(in the rows, 128 means zero)
The rows of X fall into several groups, which share some directions, and each row is roughly a mix of its group's hidden directions.
X:
[[116 100  83 139 107 147 118  96 123 105]
 [102 110  90 123 111 161  94 129 151 123]
 [110  97 104 119 127 154 113  79 145 125]
 [127 100 103 125 116 134 115 107 185 134]
 [104 117 128 157 104 128 119  99 179 125]
 [110 159 126 100 145 151 169 101 145 127]
 [129 129 126 114 125 134 166  96 126  75]
 [124 149 110 170 104 153 103 108 155 136]
 [129 125 140 101 145 144 122 183 149 154]
 [127 104 109 115 123 133 124 100 185 147]
 [122 164 124 139 150 137 150  98 106  86]
 [131 155 110 120 144 123 143 164  84 100]
 [144 143 137 156 138  89 134 164  92 127]
 [156 118 115 115 146 132 143 131  66 124]
 [147 142 143 128 150 109  98 170  93 123]
 [111 112  92 121  93 165 101 115 140 124]
 [145 112 147  97 147 103 163 139  92 121]
 [138 148  96 165 110 151  90 134 147 133]
 [148 137 113 101 156 134 131 161  87 102]
 [117 116 143 139  94 178 148 145 121 104]
 [111 111  93 105  93 161 109 119 140 108]
 [156 158 165 133 151  98 157 139 116 126]
 [111 118  93 130  99 170  97 119 146 129]
 [130 157 126 105 130 140 169  87 138 151]
 [150 169 111 141 155 147 146 143 150 157]
 [141 174 109  84 132 107 129 140 120 145]
 [123 118 122 129  89 165 149 154  96 107]
 [109 171 124 126 151 129 143 107 110  85]
 [135 106 108 112 109 136 116 112 188 130]
 [129 101 148  91 141  95 165 146 121 121]
 [130 163 133  86 151 138 170 116 125 131]
 [156 150 159 138 117 123 118 168  99 152]
 [119 101 122 129 129 155 109 121 187 116]
 [130 141 133 145 146 119 142 155  68 117]
 [136  96 130 141 125 108  81 167 122 113]
 [142 146 120 106 150 129 125 168  79 135]
 [157 137 157 107 130 113 140 176 127 154]
 [141 145 142 122 168 111 104  94 147 158]
 [107 152 117  98 142 149 178 114 143 127]
 [128 108 153  84 146 103 159 150 116 123]
 [141 114 139 134 153  84 124 100 164 149]
 [141 143 121 156 110 107  82 114 111  96]
 [125 134 167 107 151 117 143 168 151 152]
 [134 150 137 129 179 110 112 100 142 157]
 [134  95 132 127 110 121 108 156 169 163]
 [139 140 139 155 141  86 125 159  90 137]
 [140 105 136 153 114 109  88 165 103 119]
 [151 127 160 124 154  90 162 143 105 136]
 [122 113 118 110 122 127 101 103 187 130]
 [135 142 116 108 150 140 186 109 122 149]
 [124 171 123  90 130 113 159  99 120 140]
 [140 154 116 109 148 130 169  85 126 147]
 [121  99 142 147 124 108 113  97 161 166]
 [152 169  90 112 135 121 110 151 140 152]
 [123 167 109 145 153 150 134 113  94  98]
 [125 146 149 125 137 129 148 169  78 117]
 [129 156 115  96 148 138 127 166  89 116]
 [126 106 104 112 106 120 120 106 181 149]
 [109 109 137 112  79 147 142 158 125 102]
 [147 139 144 159 133  91 127 161  93 143]
 [112 151 128 145 152 140 141  99  95  86]
 [143 141 154 130 176  95 143 156 117 129]
 [117 162 123 155 128 102 133 157  84 121]
 [141 151 113  81 101 101 111 136 140 105]
 [115 137 108 171 122 156  91 108 139 148]
 [150 137 133 121 118 141 162 121 107  73]
 [160 132 135 133 162 111 116  87 131 163]
 [131 112 118 127 116 142 104  98 187 126]
 [127 129 126 107 120 142 172  94 135  86]
 [ 88 141 144 156 112  97 122  91 141 133]
 [132 125 160  87 139  90 154 144 112 117]
 [126 156 150 145 153 125 130 137  73 113]
 [132 103 155 137 109 134 108  96 173 144]
 [131 125 124 155 132 111 106 163 124 181]
 [111 103 124 158 102 118  91 163 124 109]
 [130 158 121  91 127 143  92 149 110 158]
 [134 161 113 128 148 151 101 156 153 163]
 [111 114 124 103  78 137 122 163 119 105]
 [127 150 124 173 117 129 142  81 144 110]
 [134 136 135 100 128 142 150 101 118  72]
 [136  87 154 146 107 138 151  94 119 105]
 [128 161 175 107 139 130 121 154 130 159]
 [118  98 149  83 148 108 156 136 107 123]
 [130 120 163  95 146  92 162 150 130 127]
 [132 148  99 107 128 161 143 153  83 130]
 [158 147 156 154 118 112 121 170 102 127]
 [127 137 121 118 120 145 148 106 116  65]
 [130 126 135 114 124 130 158  93 141  73]
 [105 113 114 131  95 150 138 168  99 105]
 [128 143  99 171 103 141  90 109 140 130]
 [143 149 145 142 173 130 120  90 153 147]
 [141 104 142  98 135  91 167 139 106 116]
 [136 115 101 119 105 140 131  99 183 133]
 [126 120 170  98 144  95 164 132 115 133]
 [101 108  96 115 117 178 107 116 137 126]
 [145 142 149 132 124 127 138 169  76 116]
 [128 173  98 131 163 136 116 152 127 153]
 [116 162 128 130 146 105 103 159  93 103]
 [114 133  97 160 109 150  88 121 157 133]
 [ 96 144 124  92 129 142 177 128 144 143]
 [ 96 102 135 166 165 154 143 127 125 140]
 [118 141 101 156 103 154  86 120 153 134]
 [125 170 112 104 138 143  93 157 130 153]
 [135 149 137 136 173 113 104  98 158 147]
 [122  97 148  87 148 106 163 139 112 123]
 [173 140 124 104  91 106  99 129 134 116]
 [137  94 125 109 121 155 139 103 158 167]
 [160 158 137  87  99 111 105 127 136 114]
 [130 132 116  95 126 161 151 110 129  79]
 [126 112 104 120 121 150 131 102 187 126]
 [139 121 167 114 125  84 158 149 131 148]
 [137 126 163  98 156 116 176 136 116 124]
 [119  98 142 165 176 150 126 118 127 142]
 [122  90 170 151 132 134 130  90 145 118]
 [150 154 165 131 159 101 156 153 131 132]
 [103 119 123 139 109 142 109  91 172 105]
 [142 149 127 105 142 145 102 176  97 134]
 [105 162 109 146 159 135 116 116 107  90]
 [100 102 153 130 113 148 127 113  87  97]
 [118  96 158 152 129 140 137  88 106 102]
 [ 96 104 133 156 156 166 157 133 135 138]
 [146 167 133 113 144 153 111 136 155 167]
 [113 162 134 144 165 144 146 100 104 102]
 [104 107 114 136 115 146 122 103 183 135]
 [ 97 141 130 117 103 162 138 154 104  93]
 [143 141 168 126 150  83 159 137 116 130]
 [146 152 135  85 132 136 171 113 131 153]
 [135 111 122 156 135 115  96 157 133 176]
 [153 159 114 105 128 130 126 157 151 171]
 [140 124 123 111 126 144 160 101 115  74]
 [113 140 111 166 112 151  98  86 128 135]
 [127 110 117 169 129 109 106 145 131 176]
 [153 145 133 133 165 116 105  94 150 159]
 [ 94  99 123 169 156 136 143 118 121 153]
 [122 153 118 147 158 134 136  97  89  96]
 [115 114 127 151 135 102 110 137 146 185]]

One row of each group comes first, with its name. Which group is each row after those in?
[142 175 105 104 141 131  95 141 135 152]	<74>
[116 153 111 158 106 157  89 102 139 134]	<135>
[141 153 137 143 139 104 114 179 101 112]	<82>
[113  99 150 154 151 161 154 148 120 152]	<100>

[130 103 122 147  99  87  94 145 111 146]	<100>
[133  99 143  84 143 112 162 142 101 124]	<135>
[137 123 125 115 119 151 148  97 119  71]	<82>
[117 120 111 108 120 128 118  94 185 137]	<100>
[121 154 108 155 120 159  80 111 124 134]	<135>
[120 125 144 150 125 105  73 147 109 105]	<100>
[144 154 170 126 149  91 149 124 101 128]	<135>
[119  83 153 131 102 119 117  99 126  95]	<74>
[147 151 135  92 139 150 179 123 128 140]	<100>
[133  92 116 154 118 115  84 156 132 107]	<100>
[ 97 116 135 167 147 165 159 118 127 141]	<100>
[147  89 138 126  99 141 118 151 143 169]	<74>
[140 129 150 136 164 100 141  96 161 152]	<74>
